In the data rows, 50 means zero.
Some points, one per row:
array([99, 60, 51, 86, 42, 47, 57, 78, 51, 44, 41, 11,  0, 43, 46, 16, 51, 52, 36, 26,  0, 43, 44, 25, 99, 62, 51, 78])
array([54, 39, 40, 55, 73, 52, 53, 47, 65, 43, 69, 65, 71, 40, 54, 43, 38, 52, 62, 60, 61, 46, 46, 62, 40, 41, 40, 34])
array([ 0, 27, 58, 34, 49, 44, 23, 34, 44, 42, 63, 82, 75, 66, 28, 49, 63, 41, 39, 68, 61, 59, 47, 37, 21, 38, 51, 48])
array([19, 43, 32, 39, 43, 70, 69, 50, 19, 61, 77, 57, 50, 46, 69, 75, 20, 61, 78, 47, 77, 50, 67, 76, 26, 40, 61, 44])
array([43, 35, 38, 29, 37, 49, 57, 27, 60, 60, 79, 68, 64, 20, 70, 73, 57, 57, 61, 59, 88, 18, 41, 81, 36, 31, 43, 51])
array([22, 47, 50, 35, 50, 67, 67, 48, 31, 60, 52, 51, 65, 42, 43, 74, 35, 59, 63, 39, 82, 55, 50, 64, 21, 53, 62, 47])
array([62, 43, 50, 64, 36, 41, 87, 45, 56, 39, 40, 38, 38, 67, 67, 49, 35, 20, 43, 35, 59, 52, 48, 42, 46, 40, 52, 63])
array([28, 22, 37, 62, 65, 72, 70, 49, 51, 26, 61, 70, 78, 47, 64, 60, 10, 26, 60, 71, 82, 57, 39, 65, 10, 18, 60, 36])
array([26, 51, 64, 60, 35, 50, 25, 37, 44, 65, 54, 58, 54, 49, 37, 41, 57, 51, 45, 62, 43, 37, 39, 45, 46, 52, 47, 51])
array([15, 57, 19, 29, 43, 58, 39, 45, 56, 82, 70, 71, 49, 43, 51, 59, 44, 62, 69, 70, 62, 31, 47, 75, 49, 48, 46, 32])
array([55, 37, 39, 53, 53, 43, 47, 42, 73, 39, 57, 72, 69, 38, 54, 43, 63, 45, 44, 73, 62, 36, 57, 57, 49, 37, 40, 44])
array([40, 42, 76, 36, 87, 31, 35, 27, 48, 37, 63, 65, 78, 54, 58, 60, 57, 20, 48, 73, 55, 63, 63, 54, 35, 44, 37, 50])
array([10, 38, 55, 19, 45, 35, 44, 38, 72, 49, 48, 66, 75, 58, 43, 56, 54, 35, 38, 54, 72, 50, 47, 52, 16, 57, 56, 34])
array([76, 46, 57, 67, 34, 37, 41, 48, 49, 43, 33, 56, 28, 65, 46, 35, 57, 51, 42, 45, 25, 49, 38, 29, 69, 45, 48, 61])
array([ 0, 46, 50, 31, 65, 68, 28, 38, 36, 67, 61, 70, 84, 75, 31, 49, 39, 49, 47, 49, 85, 67, 50, 49, 20, 49, 65, 48])
array([37, 42, 50, 56, 84, 65, 29, 59, 57, 35, 51, 73, 76, 44, 34, 35, 47, 59, 53, 72, 64, 71, 60, 38, 37, 51, 64, 33])
array([38, 36, 36, 20, 33, 29, 78, 37, 99, 58, 20, 39, 75, 55, 69, 70, 60, 37, 23, 28, 82, 57, 64, 69, 36, 52, 36, 31])
array([39, 63, 46, 17, 49, 40, 70, 45, 25, 62, 50, 38, 61, 47, 72, 79, 27, 47, 48, 16, 66, 48, 84, 70, 26, 63, 49, 49])
array([23, 58, 50, 38, 56, 49, 59, 57, 53, 55, 51, 52, 72, 37, 45, 62, 87, 73, 44, 39, 73, 41, 67, 66, 28, 60, 64, 26])
array([61, 54, 53, 44, 69, 42, 55, 57, 64, 56, 48, 26, 56, 50, 61, 27, 56, 50, 20, 41, 37, 56, 43, 33, 61, 59, 32, 54])
array([51, 49, 56, 54, 62, 50, 37, 45, 64, 60, 56, 52, 61, 59, 37, 31, 61, 49, 30, 59, 50, 51, 34, 33, 69, 59, 45, 61])
array([99, 60, 57, 84, 37, 68, 64, 78, 54, 43, 27, 11, 12, 55, 47, 17, 50, 56, 49, 26,  0, 42, 38, 19, 99, 60, 49, 71])
array([51, 64, 54, 36, 64, 48, 41, 45, 38, 70, 77, 44, 48, 49, 55, 48, 51, 82, 53, 41, 39, 62, 49, 48, 66, 61, 58, 48])
array([56, 61, 62, 49, 69, 70, 52, 50, 19, 36, 88, 60, 62, 37, 61, 73, 15, 56, 77, 39, 55, 58, 56, 59, 14, 37, 63, 43])
array([99, 51, 54, 80, 43, 40, 52, 60, 53, 42, 35, 16,  7, 57, 55, 34, 50, 45, 48, 33,  5, 47, 37, 27, 95, 52, 45, 76])
array([50, 56, 34, 39, 31, 27, 52, 30, 51, 75, 55, 52, 49, 41, 56, 71, 47, 49, 50, 41, 72, 28, 58, 74, 68, 62, 40, 49])
array([31, 35, 52, 45, 56, 55, 51, 26, 64, 46, 62, 77, 87, 50, 48, 48, 53, 44, 45, 62, 78, 50, 28, 59, 25, 35, 54, 42])
array([29, 30, 54, 57, 39, 52, 27, 45, 48, 37, 56, 84, 61, 69, 34, 26, 51, 24, 44, 71, 45, 49, 50, 20, 53, 34, 49, 58])
array([40, 34, 61, 48, 41, 38, 46, 26, 66, 48, 53, 64, 67, 62, 52, 60, 54, 42, 42, 68, 68, 42, 34, 64, 36, 51, 49, 65])
array([21, 52, 34, 35, 73, 49, 24, 44, 57, 62, 55, 65, 65, 69, 44, 43, 80, 59, 42, 60, 55, 54, 60, 48, 54, 58, 40, 34])
array([39, 62, 47, 29, 67, 48, 61, 62, 64, 47, 39, 32, 58, 40, 43, 47, 50, 62, 42, 44, 51, 49, 49, 64, 37, 60, 49, 18])
array([69, 62, 60, 61, 30, 42, 48, 60, 54, 35, 29, 32, 32, 60, 35, 44, 62, 45, 44, 54, 31, 49, 39, 42, 72, 45, 56, 64])
array([54, 56, 59, 40, 45, 23, 43, 40, 62, 60, 57, 58, 45, 66, 48, 46, 73, 42, 34, 55, 38, 36, 58, 33, 64, 59, 40, 65])
array([99, 66, 48, 82, 37, 52, 49, 70, 46, 55, 21, 14,  0, 63, 40, 27, 54, 55, 46, 28,  0, 53, 49, 22, 99, 69, 47, 81])
array([28, 47, 61, 28, 55, 50, 73, 55, 31, 39, 52, 46, 59, 41, 57, 73, 30, 45, 49, 32, 65, 58, 80, 82, 16, 50, 54, 35])
array([13, 39, 53, 41, 59, 63, 63, 47, 65, 39, 49, 73, 84, 53, 53, 64, 24, 37, 70, 49, 89, 79, 39, 67,  6, 36, 62, 25])
array([86, 52, 56, 67, 42, 48, 51, 73, 50, 29, 19, 22, 21, 53, 50, 27, 63, 53, 42, 31,  9, 57, 64, 25, 98, 75, 46, 48])
array([51, 48, 53, 43, 45, 64, 54, 46, 39, 55, 54, 44, 58, 53, 61, 51, 47, 41, 51, 37, 66, 56, 48, 47, 40, 63, 56, 51])
array([50, 55, 61, 39, 66, 38, 61, 50, 46, 44, 33, 37, 56, 55, 58, 40, 53, 36, 38, 47, 39, 57, 65, 47, 44, 57, 43, 46])
Here are 12 more points, each followed by its number:
array([39, 30, 61, 46, 77, 63, 67, 41, 33, 21, 76, 55, 77, 33, 74, 68, 36, 35, 52, 51, 70, 52, 74, 57, 18, 35, 45, 52]) 0
array([99, 72, 56, 81, 41, 46, 53, 68, 47, 43, 32, 20,  7, 50, 46, 28, 48, 56, 44, 25,  3, 46, 37, 19, 97, 60, 47, 84]) 1
array([32, 74, 47, 31, 58, 56, 48, 66, 28, 66, 52, 39, 39, 43, 51, 53, 41, 68, 45, 34, 43, 70, 79, 60, 39, 65, 51, 38]) 2
array([99, 65, 62, 81, 36, 51, 44, 72, 46, 45, 26, 14,  3, 53, 39, 22, 56, 57, 46, 35,  0, 54, 38, 30, 95, 54, 49, 72]) 3
array([67, 34, 58, 63, 60, 46, 62, 52, 43, 29, 53, 74, 47, 34, 57, 50, 36, 40, 39, 45, 45, 48, 46, 48, 44, 31, 50, 66]) 4
array([47, 54, 45, 47, 60, 48, 47, 46, 62, 61, 61, 41, 63, 54, 58, 44, 44, 54, 46, 53, 59, 52, 51, 58, 45, 54, 49, 32]) 5
array([39, 25, 39, 56, 67, 76, 68, 46, 56, 28, 60, 67, 72, 63, 60, 51, 13, 27, 74, 57, 80, 49, 39, 74, 12, 26, 68, 40]) 6
array([71, 50, 52, 46, 51, 50, 29, 22, 65, 65, 74, 79, 75, 57, 41, 44, 62, 58, 60, 77, 61, 45, 32, 47, 54, 45, 39, 43]) 7
array([45, 43, 51, 33, 51, 44, 58, 35, 43, 60, 49, 49, 56, 59, 56, 51, 29, 44, 51, 35, 56, 45, 51, 57, 40, 56, 52, 52]) 8
array([21, 44, 47, 50, 53, 54, 31, 40, 32, 47, 85, 88, 47, 32, 41, 60, 56, 50, 67, 80, 57, 44, 55, 54, 38, 36, 58, 67]) 9
array([63, 50, 34, 48, 41, 60, 66, 63, 50, 47, 56, 50, 34, 28, 62, 46, 52, 59, 57, 46, 46, 43, 55, 53, 58, 35, 45, 52]) 10
array([99, 64, 55, 80, 39, 42, 49, 78, 55, 43, 38, 15, 16, 59, 53, 27, 65, 56, 38, 43,  5, 65, 38, 27, 98, 49, 60, 80]) 11
Which of these numbered points is nearest to each point below, ignoring the 3 directions in which the first points spread most? Its number follows each.
array([57, 46, 37, 51, 45, 51, 61, 61, 48, 46, 69, 50, 30, 22, 58, 52, 51, 58, 50, 47, 39, 28, 48, 52, 54, 34, 53, 44]) > 10
array([43, 46, 51, 48, 75, 43, 40, 49, 60, 44, 58, 66, 55, 24, 49, 50, 64, 53, 50, 68, 55, 46, 58, 56, 48, 50, 39, 35]) > 10
array([83, 62, 78, 78, 50, 49, 44, 65, 47, 38, 35, 24, 31, 52, 38, 41, 63, 61, 56, 54, 21, 47, 21, 43, 71, 58, 60, 59]) > 3
array([43, 42, 23, 72, 30, 59, 61, 35, 22, 51, 76, 86, 50, 24, 62, 81, 27, 60, 86, 63, 71, 31, 56, 70, 34, 28, 59, 68]) > 9
array([33, 34, 49, 40, 48, 55, 58, 44, 20, 33, 55, 86, 59, 45, 69, 91, 24, 31, 66, 59, 81, 56, 66, 83, 10, 49, 71, 61]) > 4
array([47, 33, 43, 56, 37, 31, 59, 55, 60, 28, 38, 70, 48, 21, 37, 57, 46, 35, 57, 78, 67, 32, 48, 89, 27, 31, 47, 44]) > 4
array([21, 28, 42, 58, 48, 67, 50, 23, 22, 57, 94, 88, 65, 38, 50, 78, 23, 47, 94, 68, 93, 41, 32, 66, 14, 28, 77, 64]) > 9
array([31, 48, 38, 40, 60, 48, 19, 27, 70, 71, 80, 84, 82, 49, 35, 40, 63, 56, 65, 79, 71, 42, 36, 42, 59, 49, 54, 51]) > 7
array([66, 60, 19, 43, 78, 58, 53, 54, 35, 67, 64, 50, 12, 41, 62, 51, 43, 78, 74, 42, 25, 34, 55, 63, 73, 47, 41, 40]) > 10
array([30, 49, 50, 50, 52, 47, 53, 49, 41, 49, 63, 73, 60, 50, 33, 61, 64, 53, 55, 65, 67, 51, 39, 50, 50, 41, 56, 66]) > 1
array([80, 41, 55, 95, 21, 50, 40, 51, 50, 39, 50, 53, 15, 62, 47, 27, 63, 38, 61, 66,  8, 39, 22, 26, 72, 30, 49, 73]) > 10
array([49, 38, 45, 66, 40, 27, 49, 43, 51, 35, 40, 68, 47, 27, 40, 52, 53, 38, 58, 66, 63, 35, 56, 64, 41, 42, 48, 48]) > 4
array([29, 68, 56, 23, 51, 51, 37, 45, 50, 82, 55, 52, 53, 59, 51, 50, 78, 66, 31, 38, 46, 51, 67, 44, 59, 73, 30, 33]) > 2
array([45, 36, 59, 33, 35, 33, 75, 40, 72, 36, 44, 59, 60, 31, 61, 64, 41, 27, 47, 60, 60, 24, 47, 70, 19, 65, 47, 25]) > 6
array([78, 54, 42, 76, 46, 50, 21, 38, 67, 60, 65, 61, 36, 58, 54, 25, 66, 54, 53, 65, 28, 48, 38, 28, 85, 48, 41, 63]) > 7
array([47, 60, 41, 15, 64, 44, 56, 44, 86, 61, 81, 49, 65, 31, 71, 51, 48, 61, 56, 50, 51, 31, 57, 60, 53, 53, 29,  6]) > 5
array([36, 52, 62, 28, 86, 43, 71, 48, 47, 27, 46, 51, 65, 48, 65, 52, 41, 35, 35, 49, 64, 72, 98, 57, 29, 61, 39, 22]) > 0
array([47, 50, 46, 49, 60, 53, 25, 29, 74, 66, 71, 73, 57, 53, 40, 37, 59, 58, 51, 68, 60, 48, 41, 40, 70, 53, 38, 54]) > 7
array([79, 52, 57, 93, 37, 47, 46, 76, 37, 31, 44, 30,  1, 53, 46, 38, 50, 50, 72, 42,  0, 43, 43, 54, 69, 46, 48, 61]) > 3
array([30, 63, 45, 39, 71, 56, 36, 52, 33, 61, 67, 44, 65, 63, 49, 66, 37, 67, 57, 43, 63, 65, 78, 53, 32, 67, 46, 25]) > 2
array([28, 51, 37, 43, 65, 71, 47, 47, 39, 46, 55, 66, 83, 52, 55, 68, 48, 59, 58, 58, 84, 84, 53, 62, 45, 41, 67, 45]) > 11
array([11, 49, 64, 36, 55, 44, 56, 48, 18, 50, 55, 48, 66, 50, 55, 75, 32, 38, 52, 40, 72, 56, 63, 70, 11, 69, 58, 40]) > 8
array([ 0, 30, 63, 40, 44, 40, 29, 32, 53, 45, 55, 80, 79, 71, 42, 42, 51, 40, 41, 75, 59, 53, 44, 37, 16, 31, 50, 47]) > 8
array([45, 37, 48, 35, 49, 35, 81, 47, 46, 44, 38, 44, 57, 38, 52, 70, 42, 54, 41, 39, 78, 39, 62, 66, 23, 52, 51, 45]) > 4
array([32, 60, 50, 11, 67, 43, 32, 41, 40, 66, 59, 46, 68, 80, 58, 65, 43, 36, 49, 48, 55, 67, 88, 52, 45, 71, 41, 21]) > 2
array([45, 44, 42, 46, 36, 36, 71, 50, 43, 43, 39, 65, 29, 34, 67, 62, 36, 50, 61, 49, 43, 30, 69, 70, 31, 43, 48, 24]) > 10
array([78, 80, 74, 64, 29, 50, 39, 59, 44, 58, 35, 18, 32, 53, 30, 62, 61, 52, 49, 41, 36, 45, 18, 42, 68, 49, 60, 55]) > 3
array([ 0, 55, 34, 32, 57, 63, 51, 50, 30, 75, 73, 57, 38, 51, 55, 75, 27, 46, 72, 54, 54, 36, 64, 69, 17, 48, 62, 18]) > 2
